In the data rows, 500 means zero.
A hidden rule labels the rows of this table. It goes by one to three of the table's principal directions, not those with the most spread.
tensor([373., 570., 343., 587., 494., 370., 376., 668., 614., 533., 595., 396., 555., 524., 504., 429., 479., 449., 357., 428., 388., 485., 505., 469., 442., 562., 539., 209., 572., 740., 511., 489., 507., 632., 521., 424., 587., 441., 521., 551., 520., 418., 495., 603., 508., 546., 425., 518., 481., 394.]) bq
tensor([501., 475., 602., 407., 428., 527., 640., 177., 443., 298., 383., 637., 462., 587., 484., 574., 563., 651., 640., 562., 538., 326., 391., 478., 601., 459., 362., 662., 527., 438., 400., 388., 477., 375., 412., 476., 482., 445., 515., 377., 423., 463., 509., 353., 490., 469., 432., 505., 476., 609.]) zr
tensor([436., 528., 515., 490., 487., 524., 571., 468., 527., 411., 432., 492., 589., 492., 459., 520., 619., 463., 569., 490., 441., 469., 465., 569., 572., 481., 514., 453., 543., 437., 528., 411., 536., 462., 500., 529., 517., 482., 483., 463., 515., 493., 543., 445., 525., 421., 384., 516., 412., 619.]) zr
tensor([432., 375., 414., 510., 478., 620., 498., 484., 513., 443., 389., 438., 601., 260., 416., 564., 536., 347., 461., 476., 397., 534., 474., 640., 535., 541., 619., 483., 601., 469., 590., 421., 344., 486., 482., 633., 473., 483., 351., 567., 602., 432., 521., 536., 536., 396., 475., 464., 428., 702.]) zr
tensor([422., 597., 403., 602., 483., 346., 389., 598., 476., 581., 533., 422., 481., 651., 504., 403., 363., 512., 344., 512., 369., 398., 519., 370., 375., 590., 391., 266., 543., 799., 440., 548., 580., 682., 456., 363., 546., 445., 534., 540., 448., 446., 403., 623., 588., 635., 485., 521., 523., 194.]) cr
tensor([525., 506., 583., 525., 383., 577., 400., 494., 510., 494., 407., 547., 499., 332., 398., 538., 561., 402., 399., 505., 413., 475., 499., 439., 487., 591., 423., 468., 572., 626., 552., 500., 442., 517., 412., 518., 548., 574., 555., 453., 672., 439., 563., 431., 551., 461., 490., 575., 543., 421.]) zr
tensor([535., 510., 432., 485., 409., 568., 544., 290., 375., 269., 354., 599., 519., 487., 491., 563., 578., 491., 606., 503., 526., 366., 468., 477., 499., 482., 384., 678., 603., 451., 439., 378., 481., 396., 368., 528., 510., 372., 475., 314., 446., 330., 454., 456., 530., 447., 432., 649., 428., 533.]) bq
tensor([458., 555., 475., 509., 588., 309., 445., 539., 463., 622., 693., 426., 334., 692., 596., 295., 266., 592., 362., 472., 454., 467., 446., 368., 416., 482., 539., 289., 465., 634., 417., 589., 502., 593., 552., 388., 544., 517., 557., 600., 238., 608., 427., 575., 461., 660., 590., 306., 535., 319.]) bq
tensor([389., 374., 397., 522., 492., 357., 507., 590., 547., 616., 580., 407., 505., 433., 423., 533., 421., 530., 446., 504., 598., 578., 628., 566., 416., 550., 563., 444., 515., 655., 459., 515., 479., 547., 559., 447., 405., 527., 469., 721., 530., 576., 433., 674., 581., 580., 655., 345., 594., 547.]) cr
tensor([593., 617., 432., 601., 350., 560., 459., 528., 436., 493., 503., 628., 474., 548., 471., 635., 534., 473., 659., 483., 567., 511., 614., 421., 418., 521., 334., 723., 564., 397., 555., 406., 718., 490., 453., 415., 479., 366., 594., 347., 550., 391., 302., 562., 607., 614., 603., 759., 482., 454.]) zr
tensor([480., 388., 302., 533., 622., 433., 358., 689., 530., 559., 543., 380., 541., 343., 526., 495., 425., 439., 332., 461., 524., 591., 590., 595., 450., 517., 661., 309., 531., 676., 486., 587., 288., 593., 439., 602., 508., 492., 341., 666., 498., 413., 493., 623., 458., 457., 542., 421., 551., 532.]) cr
tensor([562., 443., 456., 430., 512., 579., 587., 464., 502., 418., 452., 488., 549., 382., 477., 578., 622., 441., 558., 493., 660., 593., 512., 600., 524., 441., 561., 648., 417., 437., 473., 476., 416., 419., 498., 624., 433., 513., 429., 446., 543., 484., 606., 456., 450., 383., 440., 557., 486., 647.]) bq
tensor([437., 554., 471., 575., 363., 490., 364., 522., 547., 579., 535., 521., 353., 528., 438., 511., 458., 529., 432., 482., 398., 417., 451., 384., 476., 591., 377., 360., 644., 707., 522., 478., 575., 654., 397., 296., 586., 504., 662., 488., 457., 432., 372., 539., 613., 640., 497., 561., 543., 354.]) bq
tensor([588., 300., 348., 560., 463., 656., 516., 454., 326., 413., 293., 437., 520., 309., 497., 614., 514., 391., 524., 568., 603., 469., 753., 586., 501., 581., 511., 697., 561., 588., 440., 494., 341., 469., 348., 634., 323., 437., 368., 540., 653., 414., 365., 472., 753., 507., 633., 518., 477., 540.]) bq
tensor([446., 410., 255., 546., 494., 489., 526., 535., 450., 467., 484., 355., 535., 350., 466., 499., 454., 408., 402., 504., 614., 477., 616., 584., 370., 584., 576., 463., 516., 744., 373., 452., 362., 572., 489., 504., 372., 491., 418., 578., 457., 504., 389., 586., 650., 523., 463., 461., 512., 546.]) zr
tensor([660., 521., 684., 376., 520., 650., 548., 263., 374., 490., 403., 675., 303., 639., 538., 507., 465., 587., 556., 632., 507., 545., 409., 392., 664., 404., 445., 754., 384., 312., 512., 631., 488., 355., 403., 629., 484., 473., 502., 315., 407., 444., 557., 415., 371., 476., 623., 516., 367., 375.]) cr
tensor([457., 517., 621., 485., 421., 518., 438., 434., 487., 452., 407., 540., 443., 451., 427., 438., 498., 506., 433., 500., 365., 383., 438., 427., 529., 545., 442., 384., 581., 584., 518., 503., 438., 502., 404., 489., 605., 533., 556., 481., 545., 479., 537., 423., 503., 471., 471., 427., 536., 449.]) bq
tensor([544., 641., 601., 478., 488., 420., 482., 361., 508., 574., 650., 547., 232., 885., 607., 395., 381., 740., 587., 486., 464., 509., 366., 284., 585., 403., 353., 506., 459., 516., 443., 518., 693., 502., 499., 351., 503., 423., 674., 415., 233., 543., 406., 538., 450., 693., 600., 432., 406., 345.]) cr
tensor([548., 408., 429., 517., 490., 543., 295., 542., 535., 620., 505., 465., 328., 357., 467., 519., 377., 493., 324., 507., 521., 587., 521., 467., 480., 551., 518., 387., 556., 793., 496., 604., 339., 628., 333., 503., 487., 561., 482., 587., 481., 432., 434., 599., 516., 549., 573., 444., 571., 429.]) bq
tensor([550., 389., 410., 503., 664., 577., 417., 656., 498., 444., 410., 422., 666., 254., 534., 474., 612., 251., 350., 473., 484., 571., 562., 639., 514., 469., 735., 350., 518., 470., 588., 598., 268., 529., 438., 729., 592., 583., 348., 525., 632., 405., 689., 375., 453., 269., 390., 587., 468., 545.]) cr
tensor([311., 728., 512., 483., 425., 403., 453., 430., 641., 490., 555., 565., 369., 739., 411., 329., 419., 694., 424., 487., 339., 332., 242., 312., 539., 512., 404., 232., 520., 703., 505., 444., 583., 628., 520., 296., 671., 417., 639., 373., 266., 471., 494., 598., 336., 587., 235., 441., 467., 331.]) bq
tensor([421., 412., 403., 587., 452., 417., 534., 445., 515., 482., 478., 465., 527., 507., 453., 548., 531., 486., 519., 520., 536., 445., 639., 472., 530., 550., 493., 478., 624., 648., 511., 401., 543., 509., 498., 439., 407., 484., 511., 559., 562., 503., 452., 502., 701., 614., 540., 499., 465., 468.]) bq
tensor([501., 477., 565., 467., 396., 626., 529., 363., 497., 429., 402., 493., 468., 388., 426., 531., 520., 480., 521., 501., 447., 436., 432., 521., 569., 575., 458., 548., 542., 560., 496., 419., 439., 458., 442., 507., 436., 537., 499., 453., 510., 533., 470., 438., 572., 501., 417., 455., 469., 594.]) bq
tensor([553., 389., 315., 601., 580., 457., 595., 486., 448., 497., 559., 469., 536., 553., 554., 540., 524., 403., 634., 468., 695., 568., 676., 504., 491., 404., 616., 652., 548., 354., 591., 398., 604., 490., 591., 504., 372., 471., 462., 518., 464., 556., 455., 481., 659., 623., 572., 611., 429., 530.]) bq
tensor([558., 552., 377., 583., 578., 421., 474., 582., 673., 658., 798., 455., 442., 740., 656., 538., 453., 575., 638., 407., 594., 749., 539., 461., 589., 399., 572., 548., 459., 424., 605., 432., 733., 517., 690., 417., 361., 406., 546., 529., 391., 576., 416., 640., 488., 730., 617., 546., 347., 543.]) cr
tensor([599., 500., 759., 397., 574., 418., 470., 428., 394., 558., 609., 696., 419., 642., 636., 466., 387., 609., 464., 553., 444., 481., 377., 403., 433., 412., 438., 626., 428., 176., 471., 699., 500., 395., 523., 496., 683., 550., 588., 496., 472., 471., 577., 396., 281., 434., 781., 511., 611., 385.]) bq
tensor([411., 572., 533., 626., 409., 451., 440., 511., 654., 543., 555., 535., 523., 552., 438., 503., 539., 472., 502., 454., 378., 416., 479., 404., 542., 565., 445., 303., 656., 612., 664., 347., 677., 630., 557., 297., 545., 550., 639., 498., 553., 583., 482., 437., 641., 662., 362., 577., 492., 447.]) cr
tensor([437., 612., 655., 387., 293., 616., 696., 143., 377., 136., 192., 679., 517., 664., 394., 462., 666., 571., 711., 548., 412., 180., 346., 438., 603., 466., 284., 654., 530., 361., 464., 354., 600., 381., 381., 456., 623., 329., 589., 190., 488., 428., 558., 307., 509., 417., 261., 590., 397., 491.]) zr
tensor([491., 399., 454., 517., 452., 585., 521., 464., 429., 456., 374., 436., 570., 300., 397., 558., 508., 397., 483., 501., 469., 453., 536., 594., 482., 602., 509., 523., 582., 570., 503., 427., 403., 510., 437., 545., 401., 546., 405., 545., 515., 526., 428., 501., 656., 488., 458., 473., 497., 594.]) bq
tensor([459., 605., 631., 417., 435., 588., 388., 482., 575., 492., 435., 551., 422., 417., 408., 416., 466., 536., 344., 503., 345., 453., 287., 447., 509., 542., 455., 341., 466., 630., 503., 565., 366., 551., 421., 518., 655., 541., 533., 428., 503., 443., 594., 505., 303., 380., 342., 433., 551., 464.]) cr
tensor([608., 562., 655., 526., 495., 490., 515., 431., 462., 464., 514., 597., 533., 655., 563., 492., 546., 465., 613., 455., 450., 482., 460., 416., 493., 410., 402., 551., 510., 295., 602., 447., 687., 500., 528., 453., 561., 506., 587., 419., 529., 572., 560., 340., 531., 545., 517., 639., 481., 462.]) zr
tensor([536., 484., 562., 508., 500., 406., 430., 576., 342., 561., 464., 506., 468., 421., 481., 466., 374., 464., 366., 552., 519., 430., 598., 464., 288., 551., 427., 446., 492., 594., 391., 639., 441., 544., 388., 492., 563., 590., 493., 601., 546., 507., 449., 505., 537., 474., 644., 451., 711., 360.]) zr
tensor([507., 566., 404., 556., 448., 576., 356., 694., 536., 582., 516., 386., 474., 322., 455., 497., 466., 402., 364., 452., 445., 572., 530., 518., 418., 605., 515., 380., 497., 707., 474., 532., 406., 585., 442., 540., 495., 513., 484., 525., 570., 430., 419., 603., 517., 474., 481., 498., 532., 498.]) zr
tensor([522., 449., 436., 471., 570., 434., 540., 505., 441., 600., 604., 456., 360., 570., 540., 443., 347., 552., 512., 513., 624., 569., 561., 485., 504., 468., 605., 566., 434., 474., 474., 581., 498., 473., 538., 494., 414., 506., 469., 568., 327., 593., 415., 597., 491., 631., 642., 361., 505., 446.]) bq
tensor([496., 655., 615., 562., 427., 471., 538., 604., 659., 592., 643., 495., 585., 646., 505., 561., 609., 470., 709., 393., 409., 600., 477., 493., 604., 500., 452., 516., 517., 297., 694., 378., 866., 470., 671., 371., 480., 508., 622., 455., 580., 631., 502., 493., 555., 640., 462., 616., 417., 535.]) bq
tensor([536., 370., 379., 524., 538., 642., 531., 462., 475., 368., 362., 483., 580., 277., 438., 535., 606., 321., 519., 480., 597., 533., 597., 594., 540., 450., 672., 558., 555., 430., 598., 413., 331., 458., 459., 690., 455., 500., 377., 468., 602., 456., 560., 398., 553., 373., 421., 553., 425., 696.]) zr
tensor([493., 544., 370., 603., 590., 397., 450., 539., 446., 401., 534., 543., 605., 678., 641., 428., 514., 457., 491., 465., 454., 374., 517., 437., 391., 420., 485., 391., 589., 424., 511., 471., 578., 605., 504., 425., 657., 386., 536., 443., 452., 381., 486., 430., 522., 494., 445., 707., 463., 383.]) zr
tensor([429., 702., 524., 522., 462., 324., 426., 623., 654., 509., 664., 515., 534., 651., 539., 438., 541., 558., 456., 414., 464., 458., 395., 426., 391., 478., 396., 251., 482., 632., 459., 468., 655., 623., 556., 304., 674., 499., 661., 467., 478., 509., 568., 497., 399., 520., 338., 591., 599., 425.]) cr
tensor([489., 430., 455., 450., 595., 458., 660., 498., 537., 412., 486., 497., 682., 522., 519., 552., 643., 467., 649., 491., 649., 564., 555., 634., 560., 395., 617., 623., 438., 279., 549., 463., 554., 401., 612., 579., 460., 481., 409., 489., 547., 536., 643., 469., 445., 409., 419., 570., 457., 626.]) bq
tensor([497., 497., 313., 556., 526., 475., 411., 535., 519., 426., 569., 505., 604., 426., 570., 520., 492., 487., 452., 426., 535., 455., 445., 532., 334., 511., 475., 484., 591., 552., 435., 413., 438., 582., 517., 425., 544., 452., 483., 482., 404., 391., 427., 581., 465., 461., 388., 647., 551., 564.]) bq
tensor([402., 393., 307., 490., 505., 393., 493., 474., 391., 553., 567., 412., 343., 440., 502., 433., 244., 661., 355., 547., 629., 420., 537., 499., 296., 572., 495., 486., 493., 780., 229., 540., 290., 570., 477., 414., 408., 473., 447., 690., 273., 518., 279., 735., 517., 587., 637., 226., 668., 505.]) bq
tensor([423., 499., 522., 600., 403., 470., 461., 562., 545., 606., 522., 463., 519., 512., 434., 515., 427., 485., 497., 490., 384., 443., 552., 476., 467., 630., 436., 418., 595., 592., 582., 444., 638., 608., 546., 338., 460., 525., 566., 601., 576., 600., 365., 559., 685., 673., 537., 475., 540., 437.]) cr
tensor([600., 536., 712., 400., 431., 608., 529., 348., 493., 418., 373., 590., 495., 460., 421., 553., 613., 470., 538., 520., 447., 512., 402., 484., 634., 495., 422., 571., 458., 462., 549., 494., 490., 402., 407., 599., 496., 558., 506., 355., 557., 509., 644., 339., 462., 423., 428., 552., 434., 515.]) bq
tensor([573., 444., 355., 575., 497., 508., 581., 418., 362., 326., 456., 520., 610., 590., 665., 597., 543., 497., 671., 505., 596., 391., 655., 558., 448., 481., 417., 687., 559., 406., 400., 381., 566., 464., 474., 468., 410., 330., 456., 469., 514., 441., 349., 430., 680., 562., 560., 639., 455., 580.]) cr
tensor([464., 578., 349., 606., 594., 355., 388., 769., 659., 649., 728., 348., 544., 574., 570., 412., 430., 418., 462., 352., 483., 664., 544., 486., 452., 460., 648., 290., 497., 535., 627., 503., 624., 601., 640., 464., 526., 478., 488., 593., 501., 539., 502., 653., 449., 602., 485., 511., 481., 459.]) bq
tensor([492., 508., 518., 533., 474., 499., 564., 506., 395., 555., 487., 525., 478., 575., 528., 515., 457., 496., 552., 575., 487., 460., 588., 469., 477., 535., 461., 636., 495., 380., 493., 548., 611., 454., 534., 461., 474., 474., 531., 502., 540., 503., 416., 524., 584., 570., 647., 518., 495., 375.]) cr
tensor([672., 368., 509., 427., 521., 682., 503., 591., 350., 557., 353., 367., 441., 325., 528., 568., 504., 427., 496., 566., 638., 676., 679., 630., 491., 518., 522., 727., 332., 522., 370., 713., 346., 427., 358., 730., 346., 531., 381., 567., 671., 467., 482., 536., 553., 382., 708., 431., 543., 511.]) bq
tensor([412., 554., 479., 490., 506., 362., 501., 519., 667., 440., 599., 490., 532., 566., 503., 475., 639., 549., 498., 432., 540., 510., 466., 489., 558., 436., 529., 294., 527., 627., 483., 421., 532., 518., 540., 437., 573., 507., 589., 493., 482., 511., 633., 434., 452., 475., 368., 495., 478., 570.]) cr
tensor([412., 480., 400., 574., 517., 398., 462., 600., 489., 533., 507., 412., 572., 461., 489., 427., 419., 476., 385., 503., 487., 434., 587., 496., 354., 574., 508., 365., 535., 683., 442., 507., 471., 597., 539., 442., 492., 511., 473., 617., 529., 529., 447., 601., 572., 531., 482., 436., 586., 416.]) cr
tensor([619., 511., 495., 487., 532., 536., 442., 454., 420., 353., 450., 502., 562., 486., 600., 468., 578., 412., 474., 457., 478., 439., 489., 503., 491., 497., 468., 470., 538., 538., 442., 507., 443., 491., 391., 542., 542., 501., 508., 382., 450., 435., 535., 345., 545., 434., 412., 640., 431., 450.]) bq
tensor([511., 430., 533., 387., 440., 609., 551., 422., 457., 491., 318., 499., 448., 408., 346., 568., 544., 510., 514., 594., 580., 612., 532., 561., 553., 495., 483., 671., 412., 541., 451., 602., 420., 404., 381., 663., 415., 480., 428., 462., 587., 410., 538., 607., 462., 365., 577., 460., 449., 518.]) zr
tensor([534., 329., 424., 482., 614., 486., 541., 523., 453., 499., 475., 477., 562., 473., 548., 526., 500., 508., 547., 513., 632., 575., 607., 594., 498., 426., 598., 614., 472., 386., 507., 558., 434., 482., 526., 583., 446., 483., 390., 605., 520., 511., 535., 541., 490., 465., 598., 465., 533., 556.]) zr
tensor([585., 516., 645., 429., 535., 523., 625., 266., 351., 441., 427., 678., 392., 724., 554., 458., 471., 574., 595., 638., 561., 399., 486., 381., 577., 414., 450., 719., 437., 279., 495., 584., 595., 382., 471., 498., 517., 493., 567., 328., 396., 510., 519., 353., 477., 524., 563., 576., 419., 317.]) zr
tensor([609., 498., 328., 676., 591., 411., 357., 797., 574., 586., 697., 470., 692., 450., 673., 633., 585., 370., 505., 393., 578., 645., 685., 562., 363., 486., 523., 448., 568., 464., 564., 456., 609., 614., 585., 448., 501., 494., 502., 595., 636., 456., 468., 505., 587., 551., 580., 756., 565., 536.]) cr
Which label does each new row get?
tensor([552., 425., 436., 557., 579., 596., 385., 655., 665., 600., 571., 423., 608., 358., 526., 589., 603., 351., 500., 409., 446., 769., 523., 610., 611., 473., 662., 469., 559., 409., 704., 489., 498., 506., 567., 625., 452., 534., 433., 556., 633., 455., 574., 556., 489., 443., 530., 596., 358., 644.]) >> cr
tensor([548., 474., 439., 486., 523., 479., 551., 515., 537., 470., 502., 532., 547., 565., 542., 552., 595., 522., 611., 506., 682., 617., 616., 530., 531., 409., 514., 627., 426., 458., 517., 504., 584., 465., 546., 529., 442., 430., 481., 476., 567., 506., 583., 543., 470., 511., 517., 565., 480., 501.]) >> zr
tensor([427., 520., 461., 550., 412., 514., 554., 481., 515., 426., 419., 489., 618., 421., 386., 540., 580., 435., 571., 466., 446., 410., 516., 515., 533., 581., 480., 525., 600., 492., 582., 352., 558., 465., 527., 479., 466., 481., 472., 447., 558., 498., 485., 507., 593., 529., 366., 557., 471., 527.]) >> zr
tensor([592., 380., 497., 492., 429., 592., 513., 562., 512., 587., 462., 453., 504., 269., 407., 690., 569., 411., 530., 535., 667., 723., 707., 614., 515., 555., 528., 684., 440., 567., 499., 526., 453., 417., 467., 634., 292., 562., 436., 587., 726., 531., 486., 553., 614., 486., 702., 480., 521., 636.]) >> zr
tensor([582., 562., 828., 309., 570., 481., 602., 347., 505., 538., 593., 752., 365., 708., 597., 518., 489., 717., 573., 618., 570., 543., 328., 453., 568., 329., 448., 667., 298., 157., 449., 659., 548., 355., 555., 503., 627., 561., 609., 432., 438., 554., 655., 354., 191., 389., 640., 463., 568., 535.]) >> zr
tensor([538., 448., 480., 375., 493., 563., 541., 429., 477., 435., 441., 462., 411., 398., 471., 523., 555., 495., 482., 512., 611., 605., 477., 556., 562., 442., 560., 586., 404., 551., 399., 566., 325., 386., 405., 671., 464., 488., 431., 461., 501., 418., 604., 505., 391., 367., 536., 421., 467., 589.]) >> bq
tensor([521., 575., 379., 421., 640., 323., 380., 712., 604., 610., 733., 410., 383., 717., 665., 413., 433., 645., 441., 425., 609., 735., 472., 489., 471., 339., 570., 372., 321., 577., 380., 717., 495., 543., 502., 533., 602., 374., 508., 554., 383., 378., 567., 705., 212., 465., 629., 444., 509., 415.]) >> bq
tensor([491., 459., 555., 439., 545., 490., 608., 465., 438., 560., 486., 522., 432., 586., 527., 476., 415., 635., 546., 612., 612., 521., 564., 509., 492., 462., 504., 658., 365., 415., 409., 607., 504., 432., 559., 521., 430., 489., 477., 565., 494., 570., 473., 578., 439., 498., 635., 351., 556., 479.]) >> zr
tensor([620., 426., 529., 336., 545., 614., 588., 346., 390., 360., 348., 532., 488., 471., 522., 566., 555., 557., 522., 603., 628., 523., 497., 605., 581., 461., 489., 680., 348., 507., 329., 603., 314., 382., 354., 687., 411., 459., 385., 402., 451., 422., 551., 425., 425., 340., 502., 493., 428., 573.]) >> zr
tensor([513., 589., 674., 443., 462., 431., 580., 472., 443., 536., 531., 618., 451., 691., 537., 465., 449., 638., 611., 550., 559., 476., 486., 434., 403., 431., 360., 652., 385., 311., 445., 573., 691., 451., 573., 397., 565., 479., 606., 487., 512., 585., 500., 538., 401., 521., 614., 473., 627., 416.]) >> cr
tensor([583., 458., 671., 421., 421., 578., 400., 467., 382., 513., 328., 523., 385., 299., 363., 466., 479., 445., 325., 569., 508., 508., 524., 438., 391., 547., 411., 512., 454., 674., 400., 675., 311., 477., 294., 628., 550., 635., 535., 492., 649., 441., 568., 447., 487., 330., 619., 446., 631., 393.]) >> zr
tensor([517., 546., 476., 476., 592., 483., 331., 672., 591., 696., 649., 359., 348., 576., 598., 381., 363., 610., 345., 468., 445., 680., 430., 471., 487., 489., 530., 333., 387., 698., 408., 691., 433., 606., 500., 506., 508., 507., 528., 602., 395., 484., 465., 692., 365., 504., 588., 347., 493., 407.]) >> cr
tensor([323., 592., 638., 372., 372., 589., 673., 271., 520., 450., 376., 540., 337., 628., 336., 417., 484., 636., 577., 618., 410., 346., 343., 469., 688., 555., 480., 535., 468., 492., 471., 494., 565., 392., 482., 430., 496., 491., 598., 356., 363., 547., 438., 506., 485., 502., 361., 346., 355., 480.]) >> zr
tensor([547., 361., 619., 323., 478., 631., 639., 287., 205., 318., 210., 569., 436., 382., 472., 506., 545., 482., 481., 667., 554., 348., 516., 575., 494., 492., 465., 722., 438., 389., 292., 672., 264., 331., 279., 678., 546., 523., 442., 430., 532., 387., 557., 330., 503., 258., 614., 440., 536., 481.]) >> cr
tensor([487., 547., 498., 468., 521., 426., 620., 384., 389., 471., 499., 528., 415., 776., 555., 408., 415., 611., 631., 547., 555., 430., 512., 429., 516., 428., 458., 611., 449., 391., 449., 525., 665., 452., 522., 427., 474., 400., 533., 435., 313., 552., 413., 552., 515., 612., 543., 461., 427., 366.]) >> bq
tensor([578., 491., 789., 361., 377., 529., 617.,  72., 271., 327., 353., 765., 275., 739., 493., 518., 521., 694., 662., 629., 490., 262., 400., 342., 605., 439., 255., 754., 558., 306., 380., 531., 576., 319., 291., 421., 580., 473., 699., 292., 346., 443., 432., 245., 562., 506., 678., 537., 443., 403.]) >> zr
tensor([583., 403., 542., 466., 559., 585., 399., 577., 512., 505., 445., 459., 527., 286., 513., 529., 550., 447., 382., 493., 505., 556., 518., 587., 511., 526., 551., 420., 487., 598., 468., 587., 284., 531., 400., 617., 514., 612., 442., 572., 590., 481., 582., 409., 478., 364., 489., 464., 577., 581.]) >> bq
tensor([575., 388., 440., 515., 527., 569., 351., 632., 564., 591., 560., 421., 513., 272., 525., 574., 473., 434., 407., 439., 523., 655., 536., 593., 465., 558., 572., 497., 523., 584., 513., 556., 348., 533., 473., 567., 447., 569., 439., 615., 585., 465., 474., 574., 490., 464., 588., 489., 564., 604.]) >> bq
tensor([441., 434., 517., 490., 422., 543., 636., 356., 518., 393., 385., 529., 595., 512., 419., 597., 635., 507., 637., 539., 509., 430., 524., 559., 612., 529., 460., 616., 559., 450., 532., 376., 574., 435., 515., 475., 414., 472., 506., 451., 567., 517., 509., 434., 635., 507., 432., 555., 406., 585.]) >> cr
tensor([240., 660., 701., 434., 269., 570., 715., 237., 446., 395., 307., 563., 448., 490., 170., 403., 482., 560., 518., 594., 264., 111., 255., 423., 553., 694., 376., 455., 582., 513., 486., 327., 554., 439., 505., 341., 541., 589., 624., 331., 344., 615., 388., 415., 597., 504., 202., 378., 461., 491.]) >> zr
tensor([662., 513., 614., 409., 513., 590., 415., 495., 463., 411., 413., 539., 513., 454., 530., 533., 604., 444., 536., 445., 469., 579., 448., 527., 579., 434., 471., 555., 467., 393., 531., 593., 443., 415., 339., 663., 585., 489., 466., 380., 568., 378., 625., 394., 386., 350., 505., 612., 463., 511.]) >> bq
tensor([495., 510., 498., 540., 472., 525., 475., 536., 577., 496., 529., 447., 551., 492., 520., 517., 555., 471., 546., 430., 445., 526., 486., 528., 531., 516., 490., 458., 546., 507., 546., 426., 558., 526., 535., 463., 483., 498., 530., 514., 550., 528., 490., 486., 558., 524., 451., 528., 465., 574.]) >> bq
tensor([428., 416., 478., 596., 425., 496., 608., 279., 359., 321., 358., 640., 557., 497., 423., 583., 571., 501., 651., 535., 482., 230., 552., 469., 486., 497., 406., 594., 759., 343., 536., 265., 554., 465., 435., 408., 519., 459., 535., 463., 467., 461., 359., 341., 733., 529., 496., 593., 491., 625.]) >> zr
tensor([564., 490., 414., 521., 606., 536., 568., 556., 634., 510., 602., 508., 592., 539., 596., 595., 634., 440., 648., 468., 645., 688., 564., 590., 630., 380., 655., 608., 447., 292., 636., 441., 605., 437., 635., 567., 423., 478., 453., 454., 546., 522., 592., 468., 449., 495., 445., 640., 373., 643.]) >> zr
